Each row is a point on one shape in 13 dimensions made of curled strands that fork but never close a loop.
sus: [-0.01  3.21  3.64 -0.91  2.64  0.81  5.74 -2.80 -2.57  1.86  2.99  2.35
  4.47]
rasar: [ 0.88 -2.85  0.11  1.20 -1.71 -0.30 -1.55  0.64 -1.18 -2.63  2.54  1.59
 -2.08]
zipef: [-0.23  2.41 -4.08  1.23  0.06 -0.40 -4.06  0.28  1.46 -0.39 -3.00  1.81
 -1.56]
Vudu: [ 0.09  3.36  3.67 -0.84  2.47  0.86  5.88 -2.84 -2.40  1.92  2.98  2.44
  4.55]
bisu: [-1.58  0.95 -1.59 -0.42  1.66  0.09  1.15  1.33  1.09 -2.94 -3.85 -0.19
  0.60]
Veso: [-2.21  0.41 -1.80 -1.55  2.05  0.31 -0.38  2.01 -0.35 -3.36 -3.17 -1.25
 -1.10]
Sekos: [-0.75 -0.56 -2.59 -2.47 -0.15 -2.79  0.50 -0.37  0.48  1.73  1.76 -1.10
 -0.99]
Rosug: [ 1.53 -3.44  3.55 -0.64  1.83  1.52 -0.23 -1.27 -1.82  2.87  1.26 -0.91
 -3.43]
felef: [ 1.26 -1.06 -1.17  1.62 -1.80  0.60  2.66 -0.27 -2.12 -1.88  1.90  0.28
  0.14]
ger: [-1.48  2.12  1.27 -0.03 -2.04 -0.92 -2.13  0.83  1.64  2.76  0.00 -3.78
  2.88]
vinu: [-4.64 -0.43 -1.80 -3.51  2.09  0.74 -2.49  2.47 -2.98 -3.51 -0.93 -0.28
 -4.76]
novu: [ 0.98 -3.09 -0.23  1.77 -0.96 -1.03 -1.70  1.33 -1.48 -2.86  3.02  1.72
 -1.73]
Zag: [-2.53  0.32 -1.82 -1.82  2.08  0.29 -0.77  2.15 -0.84 -3.32 -2.72 -1.31
 -1.75]
lov: [ 2.15 -2.48  0.29  0.77 -1.39 -1.64  1.73  0.32  5.00  2.14 -1.10 -1.36
  3.02]
fedi: [-0.73 -0.08 -2.32 -2.37 -0.27 -2.54  0.35 -0.52  0.52  1.73  1.53 -1.49
 -0.83]
Koli: [-0.81  0.46 -1.88 -2.24 -0.55 -2.01  0.11 -0.67  0.56  1.90  1.21 -2.05
 -0.32]
tope: [ 0.35 -0.90 -1.95  1.38 -0.39 -0.31 -2.52  1.14 -0.56 -2.04  0.79  2.12
 -1.47]
Luv: [-1.53  0.92 -1.59 -0.37  1.56  0.05  1.19  1.21  1.15 -2.86 -3.78  0.03
  0.69]
vigu: [ 0.43 -4.04  3.81 -0.86  2.55  1.29  0.16 -1.44 -1.90  3.85  0.74 -1.21
 -3.49]
Febur: [-0.54  5.33 -5.78  0.87  0.15 -1.18 -4.62 -0.32  3.44  1.28 -6.28  1.36
 -1.36]
Gaber: [ 2.17 -2.53  0.27  0.70 -1.43 -1.64  1.76  0.34  4.98  2.12 -1.10 -1.36
  3.00]
suga: [ 0.44 -0.52  0.84  0.27 -2.23 -2.75 -0.19  1.57  4.08  3.75 -0.20 -2.65
  3.40]
Dif: [-0.03  0.96 -3.22  1.24 -0.07 -0.16 -3.44  0.70  0.54 -1.19 -1.31  2.03
 -1.52]
dibad: [ 1.13 -3.63  3.64 -0.74  2.05  1.42 -0.11 -1.33 -1.90  3.22  1.07 -1.02
 -3.44]
Gad: [ 1.53 -1.95  1.01 -0.11 -3.19  1.57 -1.49 -0.87 -0.59 -2.26  1.74  1.20
 -2.73]
Nad: [-0.87  1.03  3.99 -1.36  3.73  0.66  3.37 -2.30 -3.54  1.08  1.90  0.80
  2.76]
milez: [-1.80  2.88  1.36 -0.08 -2.15  0.16 -2.96  0.06  0.86  2.27  0.09 -4.46
  2.64]
Sizi: [ 1.64 -1.91  1.04 -0.26 -3.29  1.71 -1.52 -0.92 -0.56 -2.21  1.77  1.19
 -2.73]
Kupof: [-1.78  2.21  1.41 -0.11 -1.89  0.62 -3.61 -0.71  0.81  1.61  1.06 -4.53
  1.96]
vinik: [-0.14  1.93 -3.90  1.22  0.01 -0.32 -3.88  0.32  1.25 -0.61 -2.56  1.90
 -1.55]
bivo: [-2.74  0.13 -1.76 -2.01  2.06  0.34 -1.00  2.22 -1.12 -3.37 -2.58 -1.32
 -2.11]
sevu: [ 1.82  0.40 -1.46  0.58 -0.90  1.18  0.58  1.54 -2.96  2.70  2.89  2.51
 -1.10]
gar: [ 0.71 -3.89  3.77 -0.81  2.43  1.37  0.05 -1.40 -1.95  3.58  0.89 -1.13
 -3.52]
gize: [ 2.65 -1.36  1.69 -0.66 -3.44  2.44 -1.54 -1.46 -0.60 -1.73  1.70  0.85
 -3.02]
patez: [ 0.86 -2.55  0.01  1.74 -1.05 -0.96 -1.75  1.38 -1.49 -2.75  2.81  1.47
 -1.59]
bir: [ 0.63 -1.25  0.03  1.14 -0.03 -0.87  2.38 -0.08  3.39 -0.44 -2.36 -0.05
  2.34]
tam: [-0.26  2.77 -4.35  1.16  0.11 -0.53 -4.15  0.14  1.81 -0.22 -3.46  1.69
 -1.59]
Balas: [-1.85  0.74 -1.80 -1.13  1.88  0.32  0.19  1.77  0.19 -3.20 -3.52 -0.98
 -0.41]
Samub: [-0.19  2.26 -4.08  1.18  0.06 -0.38 -4.04  0.31  1.43 -0.52 -2.84  1.86
 -1.57]
gegi: [-1.76  1.44  1.45 -0.15 -1.63  0.39 -3.69 -0.44  1.01  1.31  1.37 -4.03
  1.55]
pul: [-0.33  2.42  3.75 -1.21  3.19  0.62  4.87 -2.64 -3.09  1.48  2.62  1.72
  4.06]
fal: [ 0.92 -2.68  0.28  0.73 -2.18  0.21 -1.46  0.24 -0.97 -2.51  2.28  1.51
 -2.26]
femo: [ 0.56 -3.06  3.09 -0.57  2.02  1.31 -0.05 -0.20 -2.33  3.23  0.78 -0.70
 -3.52]
Tem: [ 1.28 -2.11  0.79  0.03 -2.99  1.25 -1.49 -0.60 -0.68 -2.31  1.87  1.36
 -2.62]
bof: [ 1.68  0.00 -1.16  0.62 -0.84  1.16  0.60  1.73 -3.04  2.69  2.66  2.34
 -1.37]
dovas: [-1.75  2.17  1.42 -0.12 -1.96  0.66 -3.60 -0.69  0.80  1.64  1.00 -4.59
  1.90]
lunaz: [-0.75  0.16 -2.10 -2.37 -0.36 -2.33  0.26 -0.56  0.46  1.83  1.45 -1.67
 -0.60]
nisu: [-1.44  0.84 -1.11  0.31  1.37 -0.47  1.96  0.79  1.69 -2.39 -3.73  0.71
  1.24]
befi: [-0.87 -1.16  4.21 -1.25  3.75  1.11  1.48 -1.91 -3.20  1.34  1.04 -0.26
  0.10]
rezur: [-1.84  0.70 -1.76 -1.02  1.90  0.25  0.27  1.78  0.32 -3.22 -3.59 -0.87
 -0.27]
deti: [ 0.56 -3.91  3.76 -0.88  2.43  1.36  0.14 -1.40 -1.89  3.67  0.85 -1.16
 -3.50]
zuvu: [ 2.19 -2.44  0.38  0.61 -1.84 -2.19  1.39  0.61  5.18  2.85 -0.76 -1.74
  3.22]
des: [ 1.99  0.57 -1.42  0.85 -1.23  1.06  1.47 -0.17 -2.39 -0.42  2.57  0.97
 -0.20]
Fotuf: [ 1.13 -1.62  0.10  0.99 -0.33 -0.91  2.28 -0.05  3.70  0.07 -2.05 -0.38
  2.46]
Tarir: [ 0.53 -1.80  0.41  1.64 -1.07 -0.84 -1.88  1.20 -1.37 -2.50  2.33  0.85
 -1.37]
zil: [ 0.21 -3.50 -0.77  2.58 -2.66 -0.11  4.33 -0.19 -1.52 -4.00  1.07 -0.45
  0.30]
Fos: [-0.38  2.37  3.72 -1.22  3.22  0.63  4.83 -2.66 -3.18  1.47  2.56  1.64
  3.91]
zotop: [-1.14  0.17 -0.38  1.40  1.01 -1.66  2.70  0.38  2.10 -1.65 -3.47  1.17
  1.89]
som: [ 0.20  3.57  3.65 -0.73  2.32  0.90  6.10 -2.82 -2.28  2.02  3.19  2.66
  4.48]
zinuf: [-0.63 -0.25 -0.15  1.37  0.78 -1.49  2.62  0.16  2.37 -1.33 -3.13  0.83
  2.09]
vubu: [-0.28 -0.41  1.19  1.18 -1.07 -0.50 -2.40  1.04 -0.57 -1.64  1.75 -0.45
 -0.65]
Gaf: [ 0.14  3.68  3.65 -0.74  2.18  1.01  6.19 -2.82 -2.17  2.04  3.15  2.70
  4.48]
tudi: [ 0.27 -0.42 -2.34  1.32 -0.33 -0.22 -2.77  1.01 -0.26 -1.86  0.29  2.12
 -1.49]
Kez: [ 0.48 -1.59 -1.52  1.50 -0.58 -0.46 -2.28  1.21 -0.81 -2.34  1.50  2.01
 -1.53]
Tino: [-1.46  0.97 -1.42 -0.20  1.53 -0.11  1.43  1.17  1.34 -2.77 -3.84  0.20
  0.81]
lud: [ 0.31  3.93  3.73 -0.56  2.06  1.18  6.31 -2.77 -1.94  2.14  3.37  2.93
  4.52]
mub: [-0.37  0.47  1.04  0.11 -2.20 -2.34 -0.89  1.49  3.20  3.51 -0.15 -2.93
  3.32]
tuz: [-2.03  0.55 -1.75 -1.39  1.99  0.32 -0.14  1.96 -0.13 -3.28 -3.30 -1.10
 -0.81]
zel: [-0.61  5.98 -6.11  0.67  0.16 -1.36 -4.72 -0.41  3.88  1.62 -6.88  1.35
 -1.29]
niru: [ 1.27 -2.19  0.72  0.12 -2.95  1.14 -1.47 -0.57 -0.67 -2.34  1.84  1.32
 -2.56]
kaba: [-1.50  0.90 -1.53 -0.27  1.51 -0.04  1.38  1.15  1.27 -2.76 -3.82  0.16
  0.78]
muv: [ 3.63 -1.84  2.75 -0.59 -1.08  2.34 -1.29 -1.26 -1.34  0.22  1.96 -0.03
 -3.20]
zeti: [-2.56  0.25 -1.77 -1.86  2.05  0.33 -0.83  2.12 -0.81 -3.35 -2.79 -1.35
 -1.72]
tate: [-0.37  4.10 -5.06  1.07  0.15 -0.86 -4.54 -0.12  2.72  0.60 -4.96  1.53
 -1.48]
birag: [ 1.76  0.14 -1.26  0.65 -0.84  1.16  0.62  1.67 -3.04  2.66  2.68  2.40
 -1.26]
nidu: [ 1.45 -0.72 -1.26  1.48 -1.67  0.69  2.39 -0.25 -2.26 -1.49  2.10  0.44
  0.14]
faret: [-1.84  2.30  1.39 -0.13 -1.94  0.66 -3.64 -0.74  0.66  1.68  0.94 -4.69
  1.99]
rova: [ 0.21 -0.91 -0.05  1.22  0.32 -1.04  2.51 -0.05  2.95 -0.84 -2.69  0.31
  2.21]
tade: [ 3.07 -1.31  1.85 -0.71 -3.30  2.59 -1.51 -1.51 -0.65 -1.58  1.77  0.71
 -3.06]
sut: [-4.17 -0.36 -1.77 -3.10  2.08  0.51 -2.17  2.40 -2.57 -3.41 -1.22 -0.61
 -4.24]
kono: [ 0.99 -1.58  1.16  0.15  0.43  1.27  0.08  1.53 -3.08  2.68  1.35  0.88
 -2.79]
lugu: [-1.20  2.31 -0.48 -1.30 -1.48 -0.40 -1.35 -1.01  0.40  2.20  0.50 -3.98
  1.19]
tek: [ 0.96 -3.74  3.70 -0.76  2.15  1.34 -0.03 -1.35 -1.91  3.37  1.01 -1.08
 -3.48]
botak: [ 1.60 -1.81  0.63  0.47 -2.11 -2.82  0.71  1.17  4.98  3.62 -0.48 -2.19
  3.40]
Malam: [-0.47  4.62 -5.41  0.96  0.12 -0.99 -4.59 -0.17  3.08  0.93 -5.55  1.50
 -1.44]
Dovu: [-0.61 -0.04  1.42  0.89 -1.06 -0.43 -2.66  0.87 -0.05 -1.14  1.69 -1.09
 -0.27]
Lop: [ 0.66 -1.89 -1.23  1.52 -0.63 -0.57 -2.18  1.28 -1.00 -2.39  1.83  1.94
 -1.57]
Naf: [-0.15  2.89  3.67 -1.04  2.88  0.75  5.40 -2.75 -2.79  1.69  2.75  2.01
  4.33]
baf: [-1.47  0.90 -1.44 -0.13  1.49 -0.12  1.54  1.09  1.36 -2.71 -3.82  0.26
  0.89]
Rubob: [ 2.85  2.99 -1.72 -0.23 -0.19  1.61 -0.22  0.33 -2.50  1.76  3.60  2.33
 -0.90]
milab: [ 0.08  3.28  3.66 -0.82  2.49  0.83  5.87 -2.83 -2.47  1.91  3.03  2.44
  4.46]
Vud: [ 0.90 -2.90 -0.02  1.34 -1.47 -0.44 -1.60  0.86 -1.24 -2.77  2.72  1.58
 -2.02]
Fuvol: [-1.83  3.41  1.26 -0.04 -2.34  0.96 -3.59 -0.92  0.34  2.07  0.33 -5.18
  2.42]
lede: [ 2.23 -2.44  0.35  0.66 -1.61 -2.08  1.54  0.54  5.10  2.62 -0.90 -1.60
  3.10]
pof: [ 1.86 -2.23  0.17  0.85 -0.97 -1.21  1.97  0.04  4.50  1.21 -1.48 -0.99
  2.74]
zuri: [ 0.26 -3.51 -0.77  2.54 -2.60 -0.09  4.32 -0.19 -1.53 -3.93  1.13 -0.40
  0.31]
nuziv: [ 1.27 -1.82  0.09  1.02 -0.48 -0.95  2.19 -0.07  3.89  0.32 -1.97 -0.54
  2.59]

Start at the first point of each line and follow the strands to each of the others. Where do the paths split? Write each fork as brackets around the two groups it separates, the group with the point that comes earlier in the line first. The first line is answered.
zeti | Rubob, vinik, lud, vinu | (((Rubob lud) vinik) vinu)
Gaber | zotop, Rubob, Febur, som | (zotop ((Rubob som) Febur))
Nad | Vudu, zeti, Rubob, tate | (Vudu ((zeti tate) Rubob))
suga | kaba, Rubob, Samub, milab | (kaba ((Rubob milab) Samub))
faret | Rubob, zipef, bivo, befi | (((Rubob befi) zipef) bivo)
nisu | Nad, Samub, Rubob, bivo | (((Nad Rubob) Samub) bivo)
Kupof | Rubob, Veso, vinik, befi | (((Rubob befi) vinik) Veso)
lede | Rubob, milab, zeti, vinik | (((Rubob milab) vinik) zeti)
lede | Nad, nisu, Rubob, zel | (((Nad Rubob) zel) nisu)
Fotuf | Rubob, befi, Malam, kaba | (((Rubob befi) Malam) kaba)
pof | zeti, Rubob, Febur, lud | (zeti ((Rubob lud) Febur))
kaba | sus, Rubob, zel, sut | (((sus Rubob) zel) sut)
vinik | Febur, befi, Rubob, gegi | (Febur ((befi Rubob) gegi))
